In the rows, zero is written as 128.
Each path below is one point turned by a fixed rotation once a step. After each direction that follows a path, write how fast that rotation turns it, in degrees each step (0 if it stays still).
Each turn is a multiple of 5 degrees from 10 to 175, or 0.
Each row of a path follows its step; steps can be skipped.
path 1
step 0: [114 122 137 142 127 121 127 137 122 131 128 143 127 111 133 131 123 120
 124 123 153 141 126 133 128 134 136 132 135 132 123 127 122 131 134 133
 147 128 128 121 121 127 129 138 127 114 135 140 133 133 118]
step 4: [118 135 130 130 117 122 118 120 122 122 130 131 118 120 129 122 122 116
 125 148 143 133 129 120 124 127 122 117 140 132 116 137 125 129 127 122
 119 138 142 129 127 118 136 125 117 119 135 137 113 124 116]
step 15: [122 132 142 149 126 123 129 127 118 116 127 133 121 135 131 130 125 129
 132 142 146 123 126 124 131 124 129 120 128 131 123 129 107 124 132 127
 128 127 130 140 135 129 135 115 139 116 138 146 119 136 119]
step 17: [116 125 125 134 136 126 115 122 113 133 129 139 124 106 137 126 112 131
 136 123 137 123 126 126 134 119 126 126 149 131 131 133 118 131 134 120
 131 124 128 131 124 112 135 121 122 125 134 138 130 132 115]
step 18: [121 124 131 133 144 125 126 126 124 130 119 124 134 121 128 139 115 113
 128 136 145 135 125 125 123 131 146 128 140 137 124 124 121 130 137 141
 141 128 140 117 122 128 140 116 140 123 141 134 126 125 130]
step 19: [123 135 129 141 131 120 124 126 118 125 122 131 125 114 134 128 140 118
 117 120 135 136 135 125 129 132 142 135 146 125 131 126 108 119 139 116
 137 138 135 130 135 128 137 128 118 119 122 130 117 116 127]
step 22: [116 133 125 123 126 122 128 134 111 118 133 143 130 127 132 136 137 127
 127 146 140 135 136 125 135 140 124 120 135 129 119 127 129 124 129 117
 133 134 141 136 133 122 146 129 144 121 131 143 122 121 120]
[124 129 125 129 126 131 129 126 127 127 123 130 129 124 129 124 126 128
 128 130 125 126 128 128 124 127 126 125 129 131 126 127 129 131 124 131
 126 131 124 124 126 129 129 128 122 126 128 127 132 130 126] => 110
[129 126 126 123 127 124 131 125 124 126 126 128 129 127 130 124 127 127
 129 129 128 127 130 127 131 127 127 128 128 128 128 135 126 129 128 130
 127 127 128 133 126 125 127 126 130 128 122 130 128 126 124] => 140
[128 126 127 127 130 125 129 127 129 128 128 126 126 130 124 126 129 123
 129 130 126 128 126 127 121 126 129 132 133 129 128 126 129 125 130 126
 128 129 129 127 127 123 127 125 125 129 127 127 129 122 128] => 45
[131 127 131 129 126 131 130 124 125 128 128 132 130 127 123 124 130 128
 129 125 127 124 123 126 127 128 128 128 126 130 133 125 126 127 126 128
 127 128 131 130 130 125 130 129 128 129 128 130 128 131 131] => 80
path 2
step 0: [127 117 116 121 125 136 132 126 149 130 127 118 117 127 131 134 129 127
 135 132 140 141 129 132 140 143 127 136 133 133 119 127 135 115 135 127
 140 123 127 119 113 122 126 128 143 125 130 124 111 117 134]
step 2: [122 135 131 123 143 127 128 145 129 132 142 130 130 141 127 121 126 121
 128 139 124 131 132 124 114 139 110 136 134 123 111 142 136 137 126 131
 146 130 123 128 117 133 122 134 121 135 128 131 128 138 126]
step 10: [127 132 118 123 121 131 138 111 140 139 135 133 135 130 125 141 122 120
 123 130 126 126 141 119 133 138 123 125 144 131 121 143 125 121 142 116
 118 132 132 122 122 136 130 123 138 128 125 147 134 119 128]
step 12: [136 136 126 139 129 144 141 135 117 129 130 137 118 134 124 132 114 105
 136 133 116 138 136 132 129 142 127 131 122 126 129 127 140 127 127 142
 135 130 128 115 124 121 137 120 126 127 126 126 123 144 135]
step 13: [134 126 118 129 149 141 148 131 128 130 139 124 128 135 116 133 137 126
 130 112 118 129 128 130 124 131 131 125 138 131 119 117 141 128 125 120
 127 127 130 130 123 113 139 126 119 113 122 136 130 139 119]
step 14: [141 134 120 124 139 137 143 123 128 130 126 116 122 132 134 127 126 135
 133 130 126 130 116 115 122 130 123 129 129 114 117 125 139 135 121 125
 119 131 143 141 134 131 131 142 126 122 140 118 149 136 130]
step 18: [118 122 122 130 112 142 136 144 147 129 124 127 121 117 140 123 128 145
 130 133 144 135 129 130 139 135 126 132 129 130 129 125 127 120 128 133
 141 131 125 108 130 142 128 133 130 129 125 131 135 134 134]
[125 127 127 130 132 131 131 123 129 133 129 130 129 127 123 129 127 127
 127 127 131 127 125 131 127 125 129 130 130 126 132 127 129 127 127 125
 128 128 126 125 133 127 126 128 129 131 124 131 126 128 129] => 120
[128 122 125 128 127 126 124 128 126 131 126 127 124 126 129 127 127 124
 128 124 126 127 128 131 127 126 127 128 131 127 127 125 129 126 129 129
 129 129 123 126 128 124 128 128 130 122 130 127 132 129 130] => 85
[130 132 128 128 129 126 125 128 128 127 125 130 127 130 127 130 123 128
 127 127 129 129 124 132 126 130 125 125 132 131 126 132 124 128 127 126
 125 132 128 130 130 130 125 129 127 127 127 128 130 125 126] => 60
[129 133 126 122 128 132 124 125 125 126 128 130 128 128 127 129 125 127
 127 129 127 128 130 128 131 128 125 129 129 124 127 129 125 131 127 130
 130 127 124 126 124 128 130 129 129 131 125 129 129 131 131] => 140
[128 125 128 125 125 128 130 133 126 126 129 131 125 128 127 133 129 128
 130 129 130 127 125 131 127 133 125 126 124 128 127 126 128 124 124 129
 130 127 127 127 129 126 128 124 128 130 124 129 128 129 126] => 65
